Each path below is one point turned by a fixed rotation once a step. After each direction that follows a path, write how fast that rotation turns it, in degrees each step (0 if it stays still).
Each turn is a multiple of 5 degrees from 10 to 175, or 0.
Each row of a path follows its step; steps can be skipped.
Path 1:
step 11: [  2 -21  -3  15  -2 -13  -8  -5   1 -13  -1  23  25  25 -14 -22 -11   1
  -4  -2  12 -47 -16  29   5 -31  -1  13  21  16  35  13  -3 -15 -21  -1
  -7  25 -16  10 -16  -4 -10   6   7  -5  11  13   2   6  -1  -6   3  13
 -18  19  -3   1  -3   1  16  10  -9  -6 -19   7 -36  18  17 -15  -2 -25
  -3  11 -32  11 -11 -12]
step 12: [ 14   5   4 -12  18 -35  22 -26  12  39   4   3   2  -8  12  16  -3 -26
 -11   3 -12  26  -8  10  -1 -15 -23  -4  16  -8 -10  -6   4  24 -22  20
  21   0  21  13  -3  -6  -4 -22   2 -13   8 -12   2  -2  13  21 -16  -6
  24  36   8 -14  -8  14 -18   9   8   6 -11  -9   1 -12   4  45  11  10
   8 -10  -5  26  -1  -8]
step 16: [  9 -14 -16 -15   5  -9  -4  16   2 -14  -3   5   2  23  -8 -31 -22   5
  -2  -9   2  23  25  11   3 -11  26  15 -14 -25  -9   7  11  18  -7   9
  -7  -4 -14 -20 -19   5  24 -10  14 -32 -10  -2   3 -11 -20  34  24  21
 -16   6 -39  19  -5 -24  11  28  21  -6 -16   3   0   4  -8   9  14   3
   1  12   4 -12 -26 -11]
step 21: [ -2   8 -15 -23  34  -6   4   4   9  24 -14   2   6   4  -5  -1  19  -2
   6 -19 -14  -1   7  10 -23   1  12  -5 -29  16   2  -4  16   0  22 -25
  17   2  -4   7 -15  -4  16 -27 -19 -18 -15  -8   3  -2 -13 -19  -6  -6
 -32   4  17  26  32 -17  -2  16 -18  16  14  27   6   3  -3  10 -33  28
   4  16  30 -17  -5   9]
step 23: [-11   4  27 -15  15 -23   4 -30 -14 -18  17 -14   8 -12  18   2  30  -7
  29  24   3  -7 -22  12  10 -11   1   0  24   1  27  15  21  24  -9 -21
  -8  33  22   1  -2 -16  11  12  -4  18  18 -21   0  31 -20  15  -3  31
 -16 -12 -14  15  -5   1  13   1   5   5 -15  -1  -6  -5   0  -7  -6 -11
   9  -4 -20  18  -7  12]
step 24: [-24   2  -7   7  -4 -18 -13   6   6   7 -14   4   9   1  21   8   7  -1
   4  -3  -6  13  16   5  17  14  -1  42   8  -8  -7  -8 -23  15 -11  21
 -11  -7 -15   0  -6  35  -7 -26  -6  -4  38   1  -7   4  11   2  -2 -12
  -3  43   1 -18  12  27  -8 -17  -9 -22  -8 -10 -12   1   7  10  37 -12
   1 -17 -14 -21 -33 -22]
step 30: [ 25 -15 -16   2  -9  -3  22  -9  33 -15  10  11 -15 -14  -3 -12  -3   1
   1  13 -12 -13   1  15 -18  14  37   6  22  15   4  29   0  -5  -1  14
  -2  30  35  -5  -3   9   7 -13  30   1   6  34  15   3  -1 -18  10 -18
  37 -15  24   3  19   9  -2  -6  -1 -11  27   0  10 -15  -7 -22  10   5
 -12 -14  -3 -19   7  12]
step 31: [ -4  -9  -2 -17  14  -2   1  -9 -17   5 -19  -1  15  23   2  -1   3  -6
  14   3  23  -5 -32  -9  11  22 -13 -34   1   8  17  -9  10 -17 -22 -21
  10  -9 -14  -5   8 -10  10   6 -36  14  -4  15 -22 -13  24   2 -16  -5
  12 -13  -9  12 -51   4 -32  -9  -3 -10  16  -9  -6 -28   2  -3  15 -20
  -9 -30 -15 -13   5  -2]
Directions:
[ -5   1   3   4   9   4  -1   1   0   5   1   3   1   6  -1  -3   6  -2
   1   0   5  -4  -2   0   2  -1   8   5  -1   2  -3   2   2   0   1  -3
  -3  -8   1  -2   2  -3  -2   0  -2  -4  -1   4  -3  -3   7   3  -4   2
   2   4  -2   2   1  -1   1   3  -2   9  -3   1   1  -1   5  -1  -1  -6
  -2  -5   4  -2 -12  -3] : 145
[-2  7  3  4 -6  5 -1  4 -2 -4  1  2  3 -1  4  1 -5  3  1 -1  4 -3  2 -7
  2  3  5 -6 -2 -4 -9 -3 -2  6 -2 -2 -3 -3 -1  0 -7 -3  7  2  2  2  0  3
  8  3 -4  0  3  3  4  3 -7 -3  0  4  2  1  2  4  1 -3  5  8 -3  2  4  2
  0  2  1  0 -1 -2] : 35
[ 6  1  1  2 -7 -4 -4  2  7  1 -4  2 -1  1  4  1  0  3 -1 -5  5  3  3  1
 -5  2 -5 -2  2 -1  0  5  3  3 -1  3 -4  4 -3  7 -2 -4 -1 -1  6 -3  3 -1
 -6 -4 -2  3 -2 -2 -3  1 -6 -2  4  1 -3  2 -5  5 -1  2  0 -6  6  4  0 -1
  6  8  2 -2 -6 -3] : 85
[  0   3  -5   3  -7  -5  -3   1  -5   9  -3  -2   2   0   0   0   1   3
   2  -1   8  -5  -3   1   2  -2   3  -1  -3   3  -3   1  -2   0  -6  -8
   5   1  -6   3  -1   3   3  -5   0  -4   2   1  -2   3  -2 -12  -3  -5
   1   1   6   1   3  -2   1  -1  -1  -3   6   3  -2  -1   1  -1   1  -1
  -3  -4  -6   0  -4  -1] : 110
[ 8  6 -4 -8  5 -4  1  5 -6 -1 -7  0  7  2  0  2  5  1 -3  0 -5  9  0 -3
  3 -5 -2  2 -5 -5  3 -6 -3  6 -1  2 -2  2 -2  0  1 -3 -2  1  2 -3  5  4
 -2 -2 -1 -1  0  5  2  5  1 -3  1  1  6  4  0 -1  4 -1 -4 -1 -4 -2  2 -3
 -2 -1  4  3 -2 -8] : 90
[-4  2  5  0 -1  1  4  5 -1  8  0  1  1  0  1  2  0 -8  0 -2 -2  5  2 -2
 -2 -4 -2  5 -8  3 -1  5  0  0  2  3 -4  8 -5 -1  3  5  1 -5  5  2 -6  0
  4  5  0  5 -1 -2  0 -4  1  1 -7 -4 -3  0 -7  2  8 -2 -1  9 -1  2  2 -1
 -2  1  2 -1 -3  1] : 90
[ -1  -3   1   2  -2  -2   1  -1  -5   0  -3   2   1  -2  -1  -4   3   5
   3   3  -3  -2   5  -4  -1   0   3   2   3  -4   1  -3   9   3  -4   4
  -6   1   0  -4   2   1   3   0  -5  -3  -4   0  -5   8  -8   2   1  -1
  -4   5   2   3  -5   3   1 -13   0   4   5  -4   0  -7   2   5  -2   2
   3  -5   2  -2  -2   0] : 40
[-5 -5 -4  4 -3  5 -2 -1 -4  1  2  0 -1 -2 -7  8  3 -1  4 -2 -1  4 -1  0
  6  3  1  0  3 -2  5  3 -2  2  5  5 -6  2  2  3 -6  0  0  0 -5 -3  6  0
  0 -6 -2 -2 -3  3  8 -4 -3 -1  6 -2  1 -4 -1 -6  8 -7  3 -1  0  0 -4 -3
 -5  3  1 -6 -2  2] : 70
Path 2:
step 0: [-14  -2  -5 -16 -15  22  18  -2 -14  -8  -7  10   7  44  15 -32   0  -2
  -7  20   1 -18 -22  28   0  10  -6  21 -16 -18  17  -3   1 -12  -2  -4
 -27 -17 -14  12  18  24  14   3   5 -10  14  -1   2 -21 -32   1  -5  17
 -15  -7  14   6 -17 -15  18  -6  -3  23  13   7 -22 -15   1  -8  34 -14
 -28  13  -6  -2  -5  12]
step 15: [ 18  -2   6   6  -2 -35   4 -11  -1 -12 -19   6  27  20  -2   2  16 -10
  -2   9  -7 -10  19  -6 -19 -15  -7  16   5 -30   7  -6  -8  24   5  -6
  26 -19   2   2 -28   2  16   3 -21  -6 -25   4   1   8  -4 -26  13  -4
  -9 -31   6   9   8  13  -7 -12 -22   4 -25   5  11  26  -8 -23   3  23
  12 -11  42   0   3 -27]
step 22: [ 14  10 -12 -25 -15  -7   2  23   7  11 -26   8  15   9   8   8  26  -3
   5  -7  -1 -26  -1 -42  12   2  -2   3 -12 -21  -4 -15  20   7  -8   4
  18  12  19  -4 -23  37  34 -21  -4   0 -16 -12 -19  -3 -19   2  -4 -16
 -15   9 -24  -6  -3 -17  -5  16 -33  12  -7  11  20  -2  12  -5   3  28
  22  -2  -9  13  11   3]
step 23: [ 14 -17  -4   8 -17   0 -10  -2 -13   1  -1   6   5  28  30  23  30  11
  17  19   1   9  -6 -28  23 -26 -15  42  -6 -14   6  -7   1   3 -13   3
   2  -9  31 -11  -3  21  28 -20 -12  -8 -12 -10 -13  -2  15 -23   6   5
 -22  14  -7  14   2  -2  -1 -11 -38  10 -14  -1 -14  12   1  -1  -4 -25
  17  -9  11  15  -9 -21]
step 28: [-37 -21   8 -19 -19  -9 -23 -22  39  40  -2 -20  -4   5  17   7 -12  -8
  -9   2 -11  37   9 -12  -3  19  -6 -14 -16   3 -11  12  10  25 -24  21
  30   1 -18 -15 -12  15   0  21   0  -8   0 -19  22  13   9 -17  12   6
 -10   5   7   4   0 -11 -20 -15   5  -4  10  -2 -11   3   2 -17  13  -7
   1 -19   8 -12   2   8]
step 31: [-21  16   8 -20 -28  20 -17  22 -13   9   3  18   9  16  -3  35  10   9
  17   2   5   5   4   5  -4  -8 -19  11   2   4  27   5  -4  14   1  -1
  -8  12   8  -7  -4  26  25 -17  -4  26 -14   3   0 -19  14 -17 -16  -4
 -15  19  12 -20   8 -31  -3   7 -33  17  18  41  21   6  -3 -23  14 -21
  -1   5   5   2   8   2]
step 36: [-14  -9  14 -13  -1 -14 -15 -26  -6  38  -2  -3  10 -12  10 -17 -28  11
   6   8  11  30  -4 -15 -13 -13   1   1 -10  -9  10   1   9 -14   9  13
  22   7  -4   3  22   2  12  -5 -27 -20 -10 -14  -7   7   7   6 -12   6
 -20 -27  20  24  27 -24 -20   7   0   3  24 -30   0 -24 -25 -17  -5 -28
  -5  -3 -10 -18  -8  14]
step 37: [-13 -15  21 -14   8   3 -30   0  -4   8   7 -18   7  -1   0 -24 -21 -16
  22  -5   5  32  12  17 -16  31  -5  -1 -35  -8 -14   6  26  -3  31  20
  20   0 -23  13  10  23  25  -4  -1 -21  -1   9   7  -4 -21  -7   2  41
 -10  14   0   3  14   5  -2   0  11   8 -16 -17  12 -11 -18  -6   6 -13
 -20  -5  11 -15 -10   0]
Directions:
[ 6  2 -1  4 -2 -4  2 -4 -3 -7  0 -2 -4  2  2  3  1  2 -1 -5  8  2 -2 -2
 10  0  0 -2  3 -1 -5 -6  1  6  4 -9  5 -2  0 -1  1 -2  3 -1 -2 -3  2  0
 -2 -1 -3  2  2 -6  1  0 -3 -3  0  0 -5 -1  3 -2  0  3 -3  0  7 -1 -4  5
  2 -2 10 -6 -1  0] : 10
[-4 -6  7  1 -5  3  3 -1 -2 -2  7  0  2  0  1  0 -4  4  1  5  0  9 -4 -4
  2 -2 -4  1  0  6  1 -5 -2 -3 -1  2 -4  1  1 -4 -2 -8  2  5 -6  5 -1  0
 -3 -3 10  0 -4 -3  0  1 -2 -1 -2  2 -3 -2 -2 -1  8  1  3  4  0 -3  0  5
  1 -7 -4  0 -3  3] : 145
[  1  -3   4   1   1  -4   2  -1   1   2  -2   1 -12  -3  -6   0  -3  -1
   0   2  -1   4  -3  -3   1   4   5  -1  -3   4  -1   1   0  -4  -1   0
  -1   1  -2   6   1  -1  -1   2  -3   0  -1  -3   4   4  -9   2   0  -7
  -1   4  11   1  -2  -9   0   2   6  -3   3  -2  -2   8  -1   0  -5  -1
   4  -3  -2   7   0  -2] : 45
[-2 -1 -5  3  0  1  3  3  1  5  2  9  2  3  0  0  3  4  4 -1 -7  3  3 -2
  3 -1  4  0  5 -2 -3 -3  0  1  5 -5  1 -1  5 -3 -4 -3 -3 -3  4  0  0  8
 -1 -5 -2 -1  3 -4  6  3  2  4 -7 -4  0 -1 -6  2  0 -4  7  7 -8  0 -3 -2
  5  3  1 -4  0 -4] : 40
[-5 -3  4 -1 -3  4  3  0  5  0  4  4 -6 -6  0  4 -3 -1 -5 -3 -4 -2 -2 -3
  3 -5  6  0  0 -1  2  4  0 -1  4 -1  2  4  5  3  6 -2 -2  2 -3 -1 -4 -4
 -1 -2  6 -7  9  0 -6 -6 -3 -6 -4 -2  0 -4  0  5 -1  0 -1 -2  3  3  1 -8
 -2  1  5 -1  3 -4] : 145
[ 5  2  0 -5 -2  3  0  1 -1 -1 -1  3 -6 -1 -1  1  4  4  4 -1  4  2  3  9
 -7  0 -3  3 -3  6  0 -5  2  2 -2  0 -2  4  2  5 10  0  2  2 -7 -6  3  9
  3 -5  7 -1 -1  6  3  2 -2 -4  1 -4  2  2  0 -2 -3 -1  0  3  2  0 -4 -3
  6  4  0 -3  3  2] : 55
